In the data rows, the value 50 means zero.
Here are some points, each followed by its number:
array([43, 45, 55, 50, 35, 48, 58, 26, 54, 75, 34, 59, 28, 54, 35, 49, 61, 58,
       54, 79, 64, 63, 56, 41, 44, 64, 63, 52, 44, 53, 54, 45, 33, 55, 37, 35,
       57, 36, 47, 51, 30, 62, 27, 39, 22, 64, 41, 73, 65, 36, 32, 43, 50, 41,
       63, 40, 28, 54, 53, 64, 50, 47, 34, 52]) 0
array([59, 70, 57, 72, 67, 31, 53, 60, 53, 35, 47, 52, 52, 32, 59, 42, 53, 71,
       37, 53, 67, 41, 39, 46, 52, 55, 56, 47, 36, 33, 54, 80, 58, 45, 59, 48,
       41, 68, 33, 36, 61, 57, 39, 20, 49, 61, 53, 53, 72, 49, 70, 51, 45, 53,
       56, 39, 60, 43, 63, 12, 8, 45, 47, 32]) 1
array([47, 47, 39, 37, 41, 53, 58, 69, 47, 72, 29, 28, 65, 51, 33, 54, 34, 82,
       63, 31, 51, 53, 43, 64, 54, 36, 56, 60, 74, 44, 70, 39, 45, 38, 30, 16,
       64, 39, 55, 52, 68, 39, 65, 56, 25, 50, 50, 61, 36, 94, 43, 63, 22, 35,
       44, 57, 32, 17, 71, 75, 26, 58, 51, 46]) 2
array([40, 52, 63, 53, 71, 76, 46, 53, 19, 39, 71, 73, 88, 18, 48, 50, 38, 10,
       35, 54, 42, 90, 16, 38, 58, 41, 29, 54, 87, 50, 59, 26, 32, 63, 69, 78,
       66, 28, 58, 33, 81, 61, 66, 70, 87, 49, 52, 63, 45, 33, 78, 70, 41, 48,
       68, 32, 79, 55, 36, 22, 92, 60, 22, 73]) 3
array([34, 52, 34, 74, 51, 47, 41, 54, 63, 59, 56, 51, 76, 43, 51, 55, 48, 40,
       80, 46, 45, 54, 59, 59, 44, 41, 52, 53, 34, 40, 51, 49, 57, 40, 36, 34,
       59, 61, 61, 48, 52, 60, 30, 28, 46, 63, 30, 35, 66, 76, 50, 30, 83, 68,
       63, 59, 55, 60, 51, 57, 71, 60, 74, 36]) 4
array([52, 51, 42, 58, 27, 51, 44, 49, 64, 62, 42, 47, 23, 67, 56, 44, 41, 55,
       40, 23, 49, 42, 59, 29, 31, 61, 64, 36, 40, 57, 60, 36, 55, 51, 43, 55,
       56, 35, 44, 53, 29, 55, 50, 48, 18, 62, 26, 78, 57, 48, 39, 49, 45, 27,
       63, 39, 50, 51, 62, 67, 62, 49, 49, 53]) 5
array([39, 43, 34, 70, 34, 59, 43, 49, 56, 52, 50, 41, 25, 54, 40, 43, 44, 62,
       52, 48, 48, 43, 59, 54, 62, 37, 60, 57, 63, 52, 64, 55, 62, 45, 53, 47,
       77, 42, 37, 64, 62, 61, 36, 38, 27, 62, 58, 43, 38, 40, 22, 47, 73, 39,
       70, 52, 44, 39, 19, 65, 79, 32, 57, 64]) 6
array([44, 51, 56, 37, 62, 86, 43, 31, 68, 38, 56, 53, 41, 49, 61, 69, 58, 39,
       53, 84, 64, 43, 56, 39, 38, 59, 16, 30, 58, 38, 33, 54, 34, 35, 70, 86,
       21, 57, 53, 42, 48, 40, 44, 45, 61, 27, 69, 46, 82, 56, 45, 54, 40, 58,
       39, 55, 45, 60, 52, 54, 27, 77, 61, 55]) 7
array([73, 41, 36, 49, 24, 24, 79, 64, 25, 48, 59, 60, 55, 35, 40, 52, 44, 32,
       48, 30, 58, 56, 48, 67, 36, 47, 21, 61, 66, 67, 68, 43, 53, 35, 47, 47,
       34, 77, 36, 44, 41, 37, 60, 65, 52, 44, 57, 65, 57, 74, 38, 42, 58, 58,
       36, 39, 34, 66, 45, 46, 66, 37, 58, 31]) 8
array([59, 58, 50, 47, 58, 36, 67, 46, 49, 66, 44, 47, 16, 56, 41, 60, 50, 37,
       38, 45, 58, 53, 52, 55, 63, 42, 63, 43, 40, 55, 46, 55, 59, 47, 66, 71,
       32, 33, 49, 47, 29, 63, 51, 40, 41, 66, 35, 41, 64, 44, 59, 44, 39, 31,
       47, 51, 59, 40, 41, 52, 52, 37, 42, 60]) 9
array([61, 42, 53, 59, 45, 38, 71, 46, 29, 47, 54, 54, 49, 50, 28, 64, 36, 27,
       30, 40, 60, 69, 48, 70, 41, 33, 39, 44, 46, 73, 46, 70, 58, 49, 67, 65,
       26, 67, 44, 45, 38, 51, 48, 48, 52, 38, 48, 59, 62, 75, 40, 44, 46, 59,
       33, 39, 56, 71, 65, 40, 73, 50, 49, 37]) 10
array([60, 38, 38, 63, 51, 57, 46, 45, 56, 54, 49, 51, 38, 55, 40, 44, 47, 66,
       41, 52, 36, 66, 65, 37, 48, 65, 49, 61, 50, 66, 48, 54, 72, 69, 54, 45,
       65, 31, 40, 43, 42, 55, 38, 30, 33, 53, 39, 62, 49, 46, 41, 43, 35, 38,
       49, 50, 28, 50, 59, 58, 50, 32, 61, 40]) 11
array([38, 69, 38, 50, 50, 54, 67, 33, 33, 33, 34, 42, 55, 52, 40, 45, 52, 48,
       58, 55, 49, 44, 64, 21, 20, 33, 50, 48, 46, 38, 51, 36, 55, 59, 36, 16,
       28, 41, 61, 54, 59, 59, 31, 43, 51, 52, 54, 53, 61, 12, 65, 53, 49, 45,
       51, 52, 55, 43, 43, 49, 80, 36, 50, 48]) 12
array([55, 49, 65, 64, 17, 45, 52, 71, 46, 64, 59, 44, 69, 45, 30, 54, 20, 41,
       33, 61, 62, 54, 36, 84, 65, 57, 30, 60, 57, 65, 55, 60, 51, 60, 59, 55,
       36, 78, 35, 49, 56, 31, 49, 45, 40, 62, 56, 30, 63, 62, 47, 31, 45, 58,
       30, 41, 42, 66, 25, 27, 66, 54, 40, 35]) 13
array([29, 56, 53, 81, 51, 57, 52, 64, 83, 40, 68, 38, 42, 27, 58, 55, 64, 67,
       54, 44, 44, 42, 59, 48, 56, 42, 49, 65, 32, 44, 44, 59, 66, 72, 62, 67,
       70, 42, 57, 21, 53, 44, 63, 45, 56, 59, 24, 49, 76, 56, 50, 55, 60, 54,
       60, 34, 21, 39, 44, 40, 50, 55, 48, 59]) 14
array([23, 38, 30, 55, 13, 56, 49, 52, 75, 60, 60, 38, 47, 48, 34, 60, 52, 51,
       60, 51, 32, 27, 42, 54, 50, 42, 55, 79, 71, 54, 70, 82, 63, 40, 65, 46,
       53, 54, 58, 71, 45, 58, 14, 33, 35, 78, 53, 43, 55, 51, 20, 56, 69, 37,
       75, 63, 52, 43, 24, 48, 88, 48, 48, 46]) 15
array([46, 36, 70, 24, 68, 46, 30, 0, 59, 41, 81, 27, 27, 63, 69, 98, 54, 69,
       74, 49, 0, 72, 30, 47, 43, 87, 23, 46, 28, 57, 34, 66, 51, 30, 42, 54,
       52, 40, 14, 41, 19, 34, 66, 32, 65, 13, 44, 18, 53, 56, 20, 78, 43, 51,
       63, 78, 17, 81, 54, 52, 25, 65, 74, 61]) 16
array([53, 54, 49, 20, 65, 75, 55, 49, 67, 25, 35, 65, 45, 68, 58, 70, 49, 50,
       53, 70, 54, 21, 57, 39, 50, 66, 29, 54, 39, 21, 51, 45, 35, 48, 33, 83,
       47, 58, 53, 59, 52, 50, 50, 68, 70, 31, 43, 60, 61, 60, 61, 47, 47, 35,
       39, 64, 58, 47, 52, 56, 52, 68, 62, 65]) 17
array([41, 68, 52, 58, 25, 67, 38, 66, 45, 54, 42, 32, 62, 21, 65, 43, 49, 39,
       66, 52, 48, 47, 23, 61, 46, 53, 28, 48, 41, 61, 43, 32, 39, 45, 38, 37,
       37, 29, 48, 61, 54, 48, 72, 57, 90, 15, 62, 58, 43, 50, 34, 57, 61, 50,
       48, 43, 62, 54, 43, 55, 72, 52, 76, 52]) 18
array([74, 54, 59, 62, 81, 39, 65, 77, 35, 54, 72, 32, 71, 32, 8, 58, 29, 64,
       62, 64, 71, 64, 24, 43, 47, 43, 58, 52, 32, 32, 60, 47, 18, 25, 57, 29,
       32, 34, 54, 55, 76, 43, 60, 35, 40, 58, 77, 76, 41, 53, 49, 82, 24, 36,
       28, 46, 21, 22, 64, 47, 29, 38, 69, 35]) 19
array([59, 48, 72, 60, 31, 66, 29, 30, 60, 50, 62, 37, 60, 44, 45, 45, 48, 42,
       46, 21, 69, 40, 68, 28, 38, 73, 24, 16, 48, 33, 40, 26, 47, 61, 40, 64,
       37, 65, 57, 47, 62, 30, 39, 54, 72, 35, 40, 52, 74, 59, 72, 65, 42, 43,
       65, 47, 56, 57, 52, 51, 25, 95, 82, 35]) 20
array([10, 57, 28, 55, 45, 36, 56, 33, 48, 60, 66, 76, 50, 50, 61, 38, 54, 43,
       78, 23, 43, 43, 55, 51, 50, 47, 39, 44, 45, 90, 62, 38, 42, 41, 30, 83,
       22, 74, 57, 89, 48, 73, 29, 36, 37, 79, 23, 26, 43, 30, 46, 35, 70, 58,
       65, 62, 80, 61, 51, 35, 83, 61, 59, 70]) 21
array([72, 62, 61, 37, 58, 27, 54, 69, 37, 53, 58, 53, 38, 67, 56, 54, 43, 41,
       48, 85, 20, 59, 62, 76, 78, 42, 44, 60, 64, 36, 35, 34, 47, 41, 62, 38,
       69, 79, 54, 44, 34, 30, 59, 69, 46, 55, 26, 39, 47, 53, 65, 59, 39, 64,
       43, 44, 54, 38, 58, 61, 50, 59, 59, 65]) 22
array([35, 31, 56, 25, 57, 36, 61, 35, 46, 52, 64, 47, 48, 65, 64, 29, 35, 39,
       70, 39, 47, 50, 49, 54, 47, 49, 57, 42, 47, 40, 46, 44, 44, 73, 59, 49,
       53, 42, 42, 36, 45, 59, 61, 57, 33, 42, 66, 75, 32, 23, 28, 30, 47, 50,
       38, 43, 42, 48, 48, 64, 36, 53, 31, 41]) 23
array([40, 42, 74, 45, 70, 44, 37, 0, 61, 47, 72, 35, 45, 54, 58, 94, 61, 72,
       77, 31, 31, 47, 26, 36, 55, 80, 59, 53, 38, 69, 28, 42, 66, 45, 50, 53,
       50, 47, 27, 39, 26, 39, 58, 36, 55, 34, 36, 19, 44, 45, 30, 52, 37, 54,
       51, 89, 12, 62, 51, 70, 20, 63, 45, 78]) 24
array([47, 72, 44, 77, 37, 38, 65, 68, 58, 25, 34, 37, 57, 47, 44, 57, 65, 35,
       74, 32, 60, 56, 38, 51, 29, 28, 64, 44, 30, 55, 57, 63, 46, 39, 63, 35,
       46, 72, 67, 64, 40, 36, 24, 61, 54, 58, 45, 10, 75, 71, 68, 26, 54, 59,
       13, 66, 68, 40, 35, 45, 73, 42, 47, 29]) 25
array([43, 79, 45, 43, 75, 65, 45, 54, 20, 60, 67, 54, 72, 26, 65, 57, 52, 51,
       38, 58, 45, 71, 45, 50, 72, 57, 40, 71, 93, 63, 61, 36, 23, 46, 69, 99,
       66, 41, 51, 27, 72, 55, 67, 69, 54, 47, 55, 78, 54, 37, 93, 67, 53, 35,
       69, 17, 66, 60, 43, 23, 80, 56, 35, 68]) 26
array([48, 30, 37, 75, 35, 46, 41, 50, 70, 42, 57, 45, 35, 68, 34, 41, 69, 60,
       57, 59, 47, 50, 57, 51, 47, 44, 36, 50, 51, 55, 63, 54, 56, 42, 56, 47,
       44, 41, 25, 71, 27, 34, 29, 53, 36, 66, 63, 68, 55, 48, 21, 56, 40, 30,
       85, 40, 58, 56, 37, 45, 71, 55, 75, 56]) 27
array([34, 55, 55, 64, 52, 45, 34, 35, 44, 59, 47, 50, 46, 44, 34, 30, 37, 50,
       41, 41, 46, 54, 68, 23, 42, 67, 42, 34, 40, 23, 55, 28, 38, 62, 64, 46,
       26, 46, 67, 65, 54, 34, 38, 41, 55, 60, 36, 65, 54, 44, 61, 44, 29, 64,
       65, 59, 60, 62, 43, 54, 39, 65, 43, 45]) 28
array([81, 66, 54, 56, 54, 57, 61, 48, 46, 46, 58, 35, 43, 59, 59, 31, 55, 47,
       5, 64, 37, 26, 56, 44, 70, 36, 71, 66, 44, 64, 31, 55, 34, 53, 70, 55,
       57, 27, 69, 19, 60, 33, 56, 68, 56, 59, 43, 43, 56, 39, 77, 62, 50, 67,
       63, 38, 61, 70, 46, 55, 54, 47, 37, 81]) 29
array([49, 48, 49, 66, 50, 53, 46, 48, 75, 52, 62, 34, 36, 50, 63, 41, 49, 39,
       38, 49, 51, 39, 60, 56, 77, 48, 68, 53, 62, 43, 44, 78, 60, 53, 51, 52,
       43, 52, 43, 38, 58, 62, 53, 42, 51, 56, 44, 41, 56, 25, 51, 38, 57, 59,
       82, 29, 57, 43, 47, 52, 24, 57, 34, 42]) 30
array([58, 42, 54, 52, 46, 41, 53, 34, 56, 62, 32, 49, 35, 50, 24, 51, 41, 61,
       62, 53, 50, 46, 58, 34, 70, 39, 60, 68, 33, 50, 87, 51, 57, 45, 64, 53,
       77, 42, 51, 70, 44, 56, 56, 52, 57, 30, 54, 38, 39, 54, 49, 65, 49, 52,
       49, 48, 46, 38, 43, 32, 63, 59, 52, 65]) 31
array([43, 51, 35, 52, 58, 71, 59, 54, 55, 49, 37, 26, 53, 53, 32, 51, 32, 50,
       61, 45, 49, 34, 55, 45, 78, 54, 49, 60, 24, 46, 70, 54, 61, 46, 47, 56,
       62, 39, 74, 54, 55, 57, 30, 39, 46, 38, 59, 33, 48, 59, 47, 41, 57, 47,
       66, 50, 58, 42, 39, 46, 64, 63, 46, 52]) 32
array([45, 47, 51, 63, 11, 41, 48, 52, 56, 59, 54, 53, 40, 57, 21, 52, 33, 51,
       40, 40, 43, 62, 53, 91, 49, 41, 37, 44, 56, 55, 41, 64, 68, 46, 47, 31,
       40, 76, 34, 53, 35, 46, 46, 50, 24, 46, 53, 46, 47, 67, 51, 37, 40, 68,
       48, 37, 34, 43, 61, 39, 76, 62, 44, 32]) 33
array([66, 70, 71, 56, 28, 56, 45, 79, 38, 48, 37, 32, 80, 41, 76, 39, 62, 52,
       43, 48, 73, 21, 19, 74, 37, 34, 47, 55, 59, 82, 46, 56, 43, 49, 36, 13,
       50, 20, 58, 84, 69, 55, 73, 62, 90, 16, 56, 51, 14, 48, 35, 56, 65, 57,
       50, 29, 70, 57, 67, 47, 38, 37, 29, 30]) 34
array([44, 47, 51, 42, 72, 55, 47, 9, 61, 71, 51, 38, 52, 66, 43, 70, 73, 65,
       58, 59, 33, 52, 23, 43, 56, 66, 37, 57, 22, 59, 44, 50, 51, 45, 32, 48,
       66, 47, 31, 57, 12, 28, 54, 40, 42, 21, 50, 37, 41, 49, 34, 60, 42, 42,
       39, 60, 22, 64, 49, 44, 34, 56, 65, 67]) 35
array([31, 35, 37, 48, 34, 36, 31, 55, 56, 58, 48, 50, 43, 51, 52, 37, 49, 41,
       58, 25, 52, 50, 27, 70, 47, 55, 51, 64, 66, 50, 68, 58, 46, 61, 44, 56,
       46, 53, 43, 43, 52, 66, 44, 24, 48, 62, 55, 49, 34, 48, 56, 41, 75, 40,
       47, 62, 50, 62, 22, 47, 79, 50, 53, 38]) 36
array([57, 58, 20, 45, 67, 64, 9, 45, 45, 40, 34, 48, 35, 43, 55, 45, 32, 53,
       36, 30, 60, 47, 77, 45, 73, 72, 46, 56, 41, 49, 50, 45, 56, 39, 41, 69,
       58, 70, 40, 59, 46, 37, 37, 52, 46, 67, 32, 55, 75, 47, 70, 40, 53, 39,
       25, 78, 54, 35, 63, 47, 25, 57, 60, 34]) 37
New points follow, each followed by the numbers of its three nearest points above by angle, nearest first.
array([79, 49, 68, 87, 53, 39, 45, 70, 51, 47, 50, 34, 62, 26, 31, 53, 49, 65,
       61, 61, 60, 54, 34, 53, 62, 46, 45, 47, 51, 36, 55, 56, 45, 34, 65, 50,
       29, 47, 52, 39, 66, 48, 55, 62, 14, 54, 70, 64, 54, 44, 50, 79, 22, 34,
       53, 54, 33, 33, 53, 21, 38, 38, 75, 49]) --> 19 1 2
array([59, 46, 39, 30, 67, 60, 63, 65, 59, 71, 45, 51, 33, 75, 47, 62, 42, 49,
       30, 34, 82, 55, 61, 60, 55, 53, 64, 47, 18, 62, 75, 46, 65, 51, 38, 66,
       45, 59, 60, 81, 33, 68, 53, 29, 29, 83, 38, 43, 48, 66, 43, 26, 46, 65,
       42, 52, 67, 43, 42, 37, 36, 39, 58, 33]) --> 9 37 21
array([74, 39, 57, 52, 55, 35, 41, 54, 60, 53, 63, 57, 58, 39, 74, 29, 59, 54,
       51, 82, 35, 35, 66, 37, 40, 42, 69, 58, 50, 58, 32, 70, 54, 42, 63, 55,
       53, 43, 51, 23, 44, 46, 77, 38, 65, 53, 62, 80, 91, 53, 72, 60, 48, 56,
       72, 54, 26, 48, 53, 50, 28, 37, 21, 63]) --> 29 14 1
array([38, 26, 51, 41, 63, 50, 63, 31, 50, 43, 44, 63, 37, 58, 49, 44, 50, 52,
       27, 56, 36, 72, 50, 63, 27, 34, 49, 39, 65, 44, 32, 57, 67, 67, 51, 28,
       42, 23, 48, 40, 32, 32, 40, 65, 60, 50, 61, 32, 53, 38, 40, 32, 55, 54,
       45, 38, 23, 54, 47, 33, 36, 72, 37, 59]) --> 23 16 33
array([55, 55, 29, 52, 72, 63, 36, 64, 47, 47, 39, 53, 41, 45, 78, 44, 38, 21,
       38, 35, 52, 45, 63, 71, 62, 65, 59, 49, 18, 71, 46, 49, 40, 39, 54, 55,
       50, 47, 51, 59, 27, 46, 51, 44, 35, 49, 43, 43, 69, 37, 60, 46, 49, 47,
       49, 65, 41, 32, 66, 45, 24, 46, 46, 60]) --> 37 9 30
array([44, 60, 40, 41, 32, 52, 56, 19, 69, 65, 49, 46, 35, 63, 38, 69, 53, 65,
       50, 45, 34, 33, 40, 28, 54, 60, 76, 59, 68, 63, 54, 61, 60, 57, 51, 55,
       64, 44, 54, 45, 43, 23, 41, 54, 33, 34, 48, 35, 43, 41, 48, 45, 54, 38,
       54, 49, 44, 55, 47, 51, 41, 57, 61, 53]) --> 35 24 15
array([64, 42, 52, 47, 71, 39, 48, 38, 56, 23, 53, 71, 50, 55, 80, 43, 69, 61,
       32, 80, 36, 39, 46, 71, 51, 53, 92, 56, 43, 48, 28, 65, 51, 48, 67, 38,
       46, 55, 38, 55, 43, 36, 74, 44, 76, 40, 77, 61, 50, 44, 41, 41, 62, 53,
       52, 31, 52, 79, 50, 63, 27, 40, 39, 56]) --> 29 30 34
array([62, 31, 58, 46, 50, 43, 30, 28, 54, 51, 59, 47, 58, 66, 63, 60, 36, 70,
       54, 74, 37, 71, 30, 32, 59, 34, 57, 43, 66, 33, 31, 32, 46, 27, 38, 66,
       55, 55, 64, 19, 52, 49, 70, 39, 36, 51, 54, 62, 51, 66, 35, 62, 41, 33,
       51, 54, 36, 67, 54, 49, 32, 65, 56, 73]) --> 16 24 35
array([31, 17, 65, 34, 56, 69, 43, 41, 55, 34, 48, 60, 54, 43, 64, 54, 54, 53,
       66, 72, 53, 31, 41, 56, 67, 63, 37, 39, 49, 21, 28, 60, 41, 54, 68, 59,
       26, 50, 49, 53, 33, 40, 54, 66, 56, 24, 80, 68, 54, 64, 61, 46, 55, 29,
       43, 46, 53, 64, 51, 51, 47, 77, 37, 43]) --> 7 17 23
array([82, 43, 46, 60, 50, 57, 49, 58, 36, 55, 51, 47, 65, 45, 62, 62, 57, 38,
       43, 81, 19, 29, 54, 56, 57, 43, 64, 76, 46, 36, 29, 35, 56, 52, 58, 54,
       64, 41, 60, 5, 55, 59, 76, 68, 51, 45, 70, 63, 52, 48, 81, 50, 36, 61,
       71, 33, 37, 86, 70, 49, 59, 38, 42, 62]) --> 29 26 22
array([54, 71, 59, 51, 53, 72, 63, 53, 49, 45, 46, 58, 67, 45, 70, 40, 64, 43,
       66, 33, 46, 37, 40, 41, 52, 45, 49, 48, 71, 58, 5, 39, 69, 47, 22, 36,
       35, 38, 54, 53, 41, 68, 60, 65, 81, 46, 56, 48, 29, 30, 19, 49, 40, 46,
       57, 27, 64, 52, 35, 73, 53, 57, 30, 54]) --> 34 18 12
array([74, 34, 51, 62, 59, 64, 55, 56, 39, 38, 69, 27, 74, 53, 3, 74, 47, 76,
       62, 67, 76, 47, 26, 55, 55, 60, 54, 56, 69, 23, 61, 51, 24, 21, 61, 34,
       61, 42, 51, 35, 70, 42, 50, 41, 18, 64, 77, 67, 32, 44, 19, 84, 30, 24,
       37, 68, 31, 5, 54, 51, 38, 49, 64, 43]) --> 19 2 6
array([61, 53, 63, 56, 54, 51, 60, 62, 39, 49, 55, 49, 40, 33, 51, 42, 56, 58,
       50, 46, 45, 46, 69, 41, 44, 36, 61, 30, 58, 69, 46, 48, 53, 35, 50, 40,
       40, 23, 39, 47, 51, 76, 61, 58, 80, 40, 50, 57, 32, 51, 30, 61, 50, 60,
       59, 36, 68, 33, 39, 74, 50, 54, 26, 58]) --> 34 18 29
array([73, 60, 64, 48, 54, 45, 43, 60, 64, 67, 50, 61, 71, 70, 51, 36, 69, 38,
       37, 87, 22, 65, 71, 58, 73, 26, 40, 55, 62, 55, 70, 4, 30, 38, 61, 59,
       83, 47, 62, 44, 64, 21, 59, 71, 49, 62, 35, 38, 34, 60, 44, 34, 17, 60,
       25, 38, 61, 40, 57, 76, 73, 83, 36, 63]) --> 22 29 3
array([55, 80, 45, 41, 37, 48, 56, 49, 43, 56, 60, 51, 64, 60, 44, 47, 44, 52,
       47, 30, 58, 55, 54, 47, 44, 40, 33, 43, 53, 44, 46, 37, 47, 61, 48, 37,
       54, 67, 59, 60, 50, 62, 59, 56, 36, 39, 42, 47, 40, 58, 47, 59, 58, 46,
       61, 39, 53, 46, 50, 33, 62, 55, 34, 66]) --> 33 21 3
array([67, 58, 43, 53, 58, 59, 73, 36, 63, 65, 59, 58, 52, 37, 34, 63, 55, 56,
       52, 51, 46, 44, 56, 42, 61, 40, 52, 51, 41, 50, 66, 79, 50, 50, 50, 51,
       65, 35, 65, 66, 50, 44, 40, 58, 57, 51, 47, 40, 35, 38, 60, 42, 51, 70,
       51, 59, 53, 35, 48, 49, 69, 36, 38, 70]) --> 31 32 29
array([27, 44, 42, 52, 45, 40, 67, 51, 55, 59, 45, 56, 54, 13, 61, 31, 56, 51,
       53, 25, 42, 55, 51, 38, 67, 58, 52, 65, 48, 36, 31, 40, 39, 57, 46, 49,
       38, 43, 37, 53, 35, 68, 52, 56, 39, 44, 51, 69, 34, 36, 42, 38, 32, 54,
       68, 53, 43, 35, 45, 50, 37, 36, 18, 42]) --> 23 30 28
array([59, 38, 35, 27, 71, 28, 35, 21, 50, 58, 59, 39, 42, 76, 62, 68, 40, 57,
       62, 55, 36, 69, 32, 37, 45, 67, 47, 44, 37, 48, 31, 54, 48, 32, 47, 69,
       39, 42, 35, 40, 56, 54, 73, 54, 34, 18, 62, 50, 32, 52, 37, 81, 46, 38,
       72, 54, 35, 56, 38, 74, 36, 57, 68, 43]) --> 16 35 24
array([42, 57, 32, 37, 27, 21, 42, 55, 31, 52, 49, 53, 70, 44, 41, 37, 52, 45,
       43, 38, 67, 61, 29, 78, 45, 52, 48, 53, 66, 54, 65, 70, 46, 47, 48, 50,
       54, 51, 35, 53, 70, 64, 45, 58, 58, 49, 56, 69, 58, 56, 49, 41, 83, 63,
       27, 28, 49, 78, 55, 46, 63, 28, 34, 52]) --> 8 36 10
array([54, 48, 47, 41, 58, 45, 56, 66, 67, 48, 46, 80, 51, 58, 48, 34, 43, 37,
       52, 43, 43, 39, 62, 39, 64, 29, 35, 53, 30, 65, 51, 45, 53, 33, 41, 64,
       44, 66, 57, 53, 43, 62, 50, 58, 39, 66, 49, 48, 53, 52, 59, 45, 61, 59,
       46, 53, 53, 31, 52, 61, 50, 41, 45, 42]) --> 21 37 9
array([25, 58, 34, 39, 46, 32, 57, 64, 72, 77, 48, 79, 46, 57, 61, 26, 57, 39,
       65, 38, 59, 53, 47, 53, 43, 45, 79, 55, 58, 76, 64, 38, 61, 61, 41, 53,
       40, 74, 70, 68, 42, 64, 31, 44, 26, 74, 52, 49, 46, 53, 46, 36, 69, 62,
       59, 47, 55, 50, 60, 49, 67, 66, 65, 50]) --> 21 4 36
array([65, 48, 56, 53, 51, 54, 45, 69, 42, 46, 53, 51, 52, 37, 43, 42, 54, 61,
       41, 26, 75, 34, 49, 36, 70, 59, 76, 55, 51, 46, 26, 83, 63, 52, 70, 50,
       48, 51, 49, 48, 56, 45, 52, 30, 41, 52, 48, 31, 45, 54, 57, 52, 50, 62,
       64, 49, 43, 51, 39, 42, 21, 34, 49, 37]) --> 1 30 29
array([48, 63, 38, 47, 39, 42, 63, 75, 49, 42, 46, 19, 45, 58, 78, 53, 56, 41,
       64, 37, 61, 62, 33, 68, 42, 45, 66, 62, 44, 73, 43, 55, 58, 55, 61, 36,
       48, 50, 69, 73, 51, 36, 50, 77, 55, 55, 53, 23, 33, 53, 65, 22, 67, 43,
       5, 54, 49, 52, 57, 29, 76, 34, 45, 46]) --> 25 34 13
array([76, 54, 69, 48, 64, 58, 58, 69, 37, 34, 58, 34, 59, 41, 17, 56, 77, 60,
       62, 51, 75, 72, 37, 51, 56, 55, 53, 25, 51, 23, 48, 67, 42, 31, 68, 45,
       34, 54, 60, 31, 60, 54, 49, 67, 25, 60, 60, 71, 47, 46, 48, 86, 32, 23,
       27, 45, 22, 14, 53, 33, 26, 31, 69, 50]) --> 19 1 2
array([71, 49, 69, 44, 68, 56, 35, 42, 39, 42, 73, 49, 66, 40, 72, 56, 57, 56,
       58, 85, 43, 67, 43, 39, 51, 63, 42, 61, 56, 44, 31, 38, 31, 21, 56, 62,
       55, 48, 59, 41, 63, 36, 59, 49, 59, 37, 42, 64, 57, 54, 48, 73, 29, 58,
       62, 36, 48, 47, 42, 53, 41, 25, 43, 53]) --> 26 3 7
array([35, 54, 47, 46, 33, 62, 47, 79, 39, 62, 58, 33, 70, 45, 56, 35, 63, 55,
       46, 33, 52, 43, 40, 53, 32, 44, 51, 35, 55, 64, 40, 45, 35, 50, 35, 39,
       52, 29, 33, 70, 64, 50, 51, 55, 53, 36, 53, 45, 42, 44, 30, 40, 65, 46,
       49, 58, 64, 39, 32, 52, 51, 42, 22, 43]) --> 34 18 6
array([51, 49, 22, 58, 43, 43, 65, 35, 60, 53, 55, 47, 68, 85, 17, 49, 63, 70,
       53, 71, 54, 57, 70, 33, 63, 64, 66, 63, 52, 57, 70, 61, 49, 47, 50, 69,
       64, 44, 29, 46, 48, 48, 56, 38, 37, 59, 33, 51, 37, 48, 21, 68, 47, 33,
       68, 60, 57, 55, 39, 50, 65, 43, 60, 52]) --> 27 6 11
array([33, 42, 42, 44, 57, 33, 59, 59, 44, 54, 28, 53, 46, 42, 50, 55, 62, 60,
       64, 30, 39, 48, 39, 72, 39, 47, 50, 62, 74, 50, 46, 71, 55, 66, 35, 28,
       48, 64, 41, 46, 57, 47, 52, 54, 43, 62, 54, 55, 57, 52, 38, 39, 62, 73,
       51, 46, 33, 61, 45, 45, 68, 48, 55, 35]) --> 36 8 33
array([63, 56, 34, 60, 61, 27, 54, 75, 58, 52, 59, 57, 72, 31, 39, 49, 44, 53,
       51, 46, 72, 51, 46, 38, 56, 44, 40, 35, 21, 22, 62, 61, 40, 32, 52, 51,
       9, 65, 44, 30, 64, 69, 66, 36, 45, 65, 71, 70, 58, 48, 62, 76, 35, 38,
       38, 37, 47, 39, 62, 25, 32, 46, 79, 35]) --> 19 1 8
array([56, 44, 44, 47, 60, 49, 38, 58, 65, 73, 32, 65, 62, 64, 39, 31, 36, 48,
       30, 43, 49, 35, 65, 48, 60, 56, 40, 49, 29, 63, 45, 35, 41, 32, 52, 57,
       39, 42, 66, 52, 22, 51, 59, 60, 31, 50, 41, 51, 47, 39, 62, 30, 52, 52,
       46, 48, 53, 31, 50, 68, 53, 38, 52, 49]) --> 5 37 9
array([29, 62, 48, 54, 52, 46, 61, 71, 27, 51, 57, 59, 65, 54, 39, 57, 55, 55,
       62, 29, 57, 53, 51, 49, 61, 45, 67, 33, 19, 42, 72, 51, 67, 54, 41, 40,
       76, 51, 68, 61, 58, 49, 33, 59, 56, 49, 23, 31, 57, 59, 34, 41, 74, 51,
       56, 64, 70, 43, 43, 49, 83, 42, 52, 51]) --> 4 25 32
